128 stands for zero in the data rows.
Some points:
113 79 140 94 140 104 141 157 157 44 99 115 145 119 76 170 165 89 134 172 131 134 175 137 86 93 124 117 123 85 155 145 168 156 164 95 165 150 91 142 172 100 98 151 108 185 120 95 102 107 125 160 123
56 65 181 194 119 125 122 84 116 103 133 130 92 159 130 57 138 113 153 111 152 154 142 171 157 168 128 119 137 144 149 169 134 98 124 194 124 152 99 126 185 75 143 168 116 96 105 153 116 107 138 147 113
121 150 123 136 66 158 146 173 88 125 119 118 92 89 125 104 144 157 134 128 96 135 115 72 150 115 81 99 91 64 120 180 94 147 109 186 146 175 83 87 90 121 133 99 101 192 115 104 195 145 99 125 132
116 97 105 140 118 134 132 118 102 138 125 54 163 57 175 81 137 81 95 152 75 88 114 180 147 121 157 127 78 153 136 77 157 130 84 138 122 145 114 118 123 141 78 90 170 128 98 102 82 130 92 124 95
156 93 192 139 194 77 95 120 123 70 83 152 155 129 140 118 139 148 90 146 117 141 119 108 195 128 117 138 95 163 124 145 119 114 67 134 97 167 142 103 161 137 128 177 98 159 113 90 90 214 126 107 164
150 147 182 72 151 189 119 105 127 108 191 93 106 135 157 113 193 126 113 85 205 120 97 108 88 129 155 98 82 135 109 104 144 103 166 109 116 149 79 181 114 131 144 142 123 132 105 161 127 163 122 127 93
188 172 113 88 143 68 66 57 131 138 131 141 73 147 96 85 143 93 170 125 133 119 168 145 119 70 116 85 144 181 158 115 115 147 165 125 133 125 140 116 102 149 105 132 119 118 117 132 156 105 63 69 143
111 135 110 185 122 140 119 139 182 164 124 157 154 140 95 79 125 183 66 165 156 117 144 113 73 105 133 140 122 123 108 166 116 84 135 117 120 143 134 117 191 219 163 156 142 162 67 129 95 52 106 113 143
140 140 85 129 121 124 144 105 157 156 158 163 143 114 128 114 167 100 120 186 94 184 148 174 166 179 70 93 155 104 91 102 139 142 176 143 108 164 60 135 132 114 172 111 173 132 140 120 102 179 150 109 135
164 114 135 169 75 100 125 77 161 81 152 120 123 148 127 155 106 77 98 47 112 84 122 119 92 149 67 96 138 127 95 108 89 96 107 119 136 106 127 71 117 177 103 92 100 136 151 151 124 138 153 173 159
113 144 170 44 158 115 136 117 109 93 102 128 171 115 120 115 124 144 89 171 140 144 100 156 162 214 98 94 142 120 136 138 80 83 114 76 130 133 128 95 101 84 122 112 153 117 165 134 123 31 106 149 130
155 77 109 128 151 136 122 109 31 167 119 96 179 189 107 91 157 90 88 132 125 170 126 130 99 119 110 181 99 103 149 119 172 135 109 120 142 101 110 148 86 119 192 148 97 134 147 145 148 118 147 156 186
166 145 142 110 105 166 148 194 95 163 162 152 79 169 79 176 109 108 120 152 138 78 150 140 151 110 134 147 81 130 158 123 99 107 164 171 136 116 155 128 119 108 128 115 141 61 102 123 42 134 119 163 173
96 49 116 74 88 122 119 111 100 137 62 160 81 143 135 92 126 195 172 132 137 76 140 81 154 144 136 112 148 133 108 105 159 101 135 121 95 139 109 126 95 200 136 115 167 110 177 106 123 140 132 179 119
71 140 103 122 159 116 70 155 108 139 220 127 143 126 103 138 83 165 140 133 164 173 125 196 129 92 106 185 129 126 74 153 130 121 96 127 157 178 127 137 124 170 68 68 101 109 123 116 130 142 138 155 106
125 168 146 111 60 88 157 105 125 168 113 103 144 96 71 137 125 121 121 154 104 129 153 109 125 112 155 121 157 207 92 147 121 83 97 125 187 124 109 168 97 117 117 179 117 164 72 168 152 137 221 141 122
102 159 114 161 183 145 130 148 110 183 72 133 101 71 69 163 110 123 124 102 162 155 119 179 77 123 119 78 106 149 169 119 96 79 111 155 118 61 103 122 135 133 134 192 124 146 218 91 124 180 112 140 67
158 99 124 165 117 176 140 129 132 153 185 118 138 116 120 153 101 120 136 99 120 67 170 119 171 158 151 114 183 155 163 190 141 140 122 74 157 159 185 198 123 125 156 134 151 187 181 113 114 144 94 123 135
124 125 39 65 119 109 137 158 180 106 142 66 110 126 148 133 145 182 104 152 127 142 131 118 109 150 129 103 102 201 125 175 177 125 123 214 100 99 190 148 117 100 169 114 94 124 159 91 139 123 141 160 149
145 145 88 137 181 116 134 180 103 101 156 116 146 92 136 87 112 114 158 96 182 100 156 65 110 180 142 155 182 143 117 105 145 120 140 119 152 118 70 53 106 99 120 161 127 95 118 92 98 115 158 86 147
134 172 106 178 108 102 97 100 91 83 85 145 146 100 137 208 139 137 119 130 143 92 105 122 132 121 159 97 117 132 123 124 170 142 142 141 163 200 147 131 82 133 171 119 98 83 140 185 104 95 151 125 105
160 96 164 126 103 112 137 116 95 143 113 122 85 108 146 149 63 91 110 171 158 136 141 120 39 116 165 109 168 127 125 110 97 121 117 160 108 192 153 134 172 73 136 107 154 104 133 143 174 132 121 100 158
106 126 174 118 64 83 142 176 122 201 158 142 170 102 102 157 120 147 127 75 108 88 124 108 103 152 69 121 108 141 155 98 161 179 119 90 73 152 135 150 153 107 135 140 79 71 110 108 164 127 94 119 118
161 122 117 120 108 124 138 182 130 129 142 145 154 175 140 145 93 118 183 105 154 133 89 115 111 160 121 121 81 173 140 69 121 166 108 155 168 201 176 110 149 152 136 165 205 197 153 139 132 114 163 107 94
112 173 138 148 140 105 181 138 113 141 105 136 133 134 133 180 130 90 124 49 163 164 176 124 176 131 182 126 112 162 106 181 132 172 135 136 87 121 102 125 122 159 81 136 174 139 112 173 164 90 106 159 194
120 114 151 95 175 161 112 136 170 113 107 85 127 100 119 137 132 67 112 129 118 127 143 109 137 109 95 177 161 76 100 155 94 178 110 164 102 116 201 138 66 171 150 194 165 62 71 119 154 124 141 152 58
185 78 147 132 124 119 172 103 98 120 167 194 159 110 163 156 117 114 162 162 92 185 93 85 116 131 122 138 104 138 113 172 175 81 145 133 131 42 132 144 125 153 100 127 128 110 124 131 109 109 94 110 66
129 153 99 115 102 169 133 129 147 94 106 155 133 88 119 87 54 87 132 135 181 145 73 108 192 88 82 172 159 139 136 101 149 108 133 135 99 109 117 222 151 104 120 112 101 155 144 137 132 103 116 137 161
103 92 130 103 44 167 69 150 162 162 107 107 118 115 214 149 150 125 150 130 205 179 148 137 161 126 133 93 123 140 168 153 123 129 92 74 190 88 135 98 111 115 125 160 118 74 107 115 128 139 133 96 188
124 146 121 160 107 164 123 84 111 88 161 147 108 124 103 159 88 209 88 102 113 151 177 122 114 114 99 101 100 117 106 69 165 137 153 106 125 97 163 95 114 69 112 180 194 138 89 142 145 136 129 138 168
139 83 134 142 156 139 136 138 149 147 164 165 134 146 181 168 91 131 126 187 126 34 105 197 141 138 168 136 135 130 129 111 123 161 112 130 95 103 66 101 116 120 146 149 76 163 120 123 206 103 159 118 103
180 140 118 120 74 59 125 108 113 121 120 147 71 93 128 119 144 140 66 78 138 148 93 163 137 181 165 213 152 89 200 134 147 138 166 101 134 112 134 130 150 146 127 136 143 145 113 103 144 140 152 125 109
102 169 96 111 162 184 73 109 123 146 98 102 99 135 158 158 88 120 145 142 44 146 80 82 94 160 97 155 125 139 180 199 119 134 143 78 107 164 94 108 189 150 98 158 140 101 138 156 117 155 171 133 124
150 96 145 126 169 168 177 118 153 165 80 135 149 128 103 114 155 149 93 110 152 98 80 158 103 116 115 96 192 114 142 146 183 148 123 138 177 126 147 117 130 112 66 64 139 116 118 169 129 175 156 87 145
134 128 131 175 139 87 33 176 128 121 130 148 187 112 136 83 165 159 145 138 108 102 106 103 122 121 156 136 103 131 85 134 52 153 164 134 152 77 136 196 176 83 114 98 179 122 161 157 166 134 141 167 142
112 151 112 134 136 96 181 160 93 99 167 86 63 149 136 170 194 159 155 137 97 155 107 101 146 98 116 94 194 126 118 102 115 137 53 79 135 70 126 113 185 146 157 130 136 136 111 173 112 122 98 115 145
109 141 174 118 136 171 111 112 168 135 137 145 101 82 57 126 177 122 218 164 102 145 120 101 124 195 191 136 109 110 140 108 165 122 82 123 100 119 180 97 111 143 148 85 107 157 115 131 136 139 137 151 195
203 120 101 163 100 149 140 114 152 131 105 31 159 174 89 127 137 163 159 156 142 143 132 127 157 129 148 162 136 89 122 134 112 132 129 99 47 123 115 109 121 85 76 127 100 121 149 158 116 137 109 104 69
95 163 182 157 111 165 148 126 119 138 126 137 121 127 149 97 168 129 76 155 127 146 161 129 139 112 136 160 103 138 44 111 107 152 179 113 140 110 190 117 178 167 112 132 81 115 215 104 121 96 165 75 126
77 123 132 142 146 168 102 133 174 111 81 103 157 165 135 192 145 143 126 97 59 135 161 125 111 157 109 193 158 155 173 75 98 63 146 184 157 126 96 160 103 144 139 125 139 117 118 130 175 123 90 72 115
181 167 132 78 136 150 113 133 140 174 94 170 115 166 151 152 126 140 156 39 68 121 133 145 127 116 166 112 154 104 46 130 153 123 87 132 139 128 117 128 179 76 132 132 111 141 120 76 92 80 139 168 108
63 123 114 79 109 104 159 86 147 141 146 164 160 128 149 108 85 139 137 136 150 124 146 125 92 144 170 198 118 107 106 125 77 177 136 131 173 116 133 120 117 89 160 130 95 142 158 182 79 179 33 134 107
80 126 148 171 142 124 133 102 128 103 98 116 133 157 124 115 108 132 140 122 138 172 67 138 101 101 150 111 141 165 148 140 100 181 156 86 81 107 127 110 78 103 164 49 135 155 77 56 76 121 178 109 105
108 146 68 137 151 107 175 94 113 130 123 145 112 163 158 122 136 129 141 139 130 126 165 105 133 183 142 68 86 51 165 108 77 124 82 110 130 140 148 216 126 150 84 123 89 93 98 90 122 132 183 96 142
120 133 113 128 143 132 161 106 160 123 144 162 148 113 155 97 147 105 121 104 131 146 193 97 164 39 149 127 105 134 203 110 109 71 106 94 111 165 146 67 140 94 156 87 146 99 143 140 173 128 178 165 96
90 165 172 115 87 68 126 167 143 125 158 90 168 183 137 124 67 101 127 130 107 137 100 126 150 98 189 64 167 54 121 133 169 62 161 146 121 124 158 108 96 136 140 189 127 144 145 139 143 173 136 98 149
These points spread out most along one direction. Take the direction at right angles to it along which they spread out most. Go by this last direction. Where along it does each point below lie, from 0 to 99? The average is 50, and the first point in the table lies past the average. One standard deviation of the points above along it is 16.
160 96 164 126 103 112 137 116 95 143 113 122 85 108 146 149 63 91 110 171 158 136 141 120 39 116 165 109 168 127 125 110 97 121 117 160 108 192 153 134 172 73 136 107 154 104 133 143 174 132 121 100 158 43
102 159 114 161 183 145 130 148 110 183 72 133 101 71 69 163 110 123 124 102 162 155 119 179 77 123 119 78 106 149 169 119 96 79 111 155 118 61 103 122 135 133 134 192 124 146 218 91 124 180 112 140 67 46
124 146 121 160 107 164 123 84 111 88 161 147 108 124 103 159 88 209 88 102 113 151 177 122 114 114 99 101 100 117 106 69 165 137 153 106 125 97 163 95 114 69 112 180 194 138 89 142 145 136 129 138 168 49
140 140 85 129 121 124 144 105 157 156 158 163 143 114 128 114 167 100 120 186 94 184 148 174 166 179 70 93 155 104 91 102 139 142 176 143 108 164 60 135 132 114 172 111 173 132 140 120 102 179 150 109 135 58
90 165 172 115 87 68 126 167 143 125 158 90 168 183 137 124 67 101 127 130 107 137 100 126 150 98 189 64 167 54 121 133 169 62 161 146 121 124 158 108 96 136 140 189 127 144 145 139 143 173 136 98 149 52
77 123 132 142 146 168 102 133 174 111 81 103 157 165 135 192 145 143 126 97 59 135 161 125 111 157 109 193 158 155 173 75 98 63 146 184 157 126 96 160 103 144 139 125 139 117 118 130 175 123 90 72 115 48
145 145 88 137 181 116 134 180 103 101 156 116 146 92 136 87 112 114 158 96 182 100 156 65 110 180 142 155 182 143 117 105 145 120 140 119 152 118 70 53 106 99 120 161 127 95 118 92 98 115 158 86 147 60
111 135 110 185 122 140 119 139 182 164 124 157 154 140 95 79 125 183 66 165 156 117 144 113 73 105 133 140 122 123 108 166 116 84 135 117 120 143 134 117 191 219 163 156 142 162 67 129 95 52 106 113 143 22
112 173 138 148 140 105 181 138 113 141 105 136 133 134 133 180 130 90 124 49 163 164 176 124 176 131 182 126 112 162 106 181 132 172 135 136 87 121 102 125 122 159 81 136 174 139 112 173 164 90 106 159 194 48
120 114 151 95 175 161 112 136 170 113 107 85 127 100 119 137 132 67 112 129 118 127 143 109 137 109 95 177 161 76 100 155 94 178 110 164 102 116 201 138 66 171 150 194 165 62 71 119 154 124 141 152 58 53
102 169 96 111 162 184 73 109 123 146 98 102 99 135 158 158 88 120 145 142 44 146 80 82 94 160 97 155 125 139 180 199 119 134 143 78 107 164 94 108 189 150 98 158 140 101 138 156 117 155 171 133 124 63
109 141 174 118 136 171 111 112 168 135 137 145 101 82 57 126 177 122 218 164 102 145 120 101 124 195 191 136 109 110 140 108 165 122 82 123 100 119 180 97 111 143 148 85 107 157 115 131 136 139 137 151 195 74
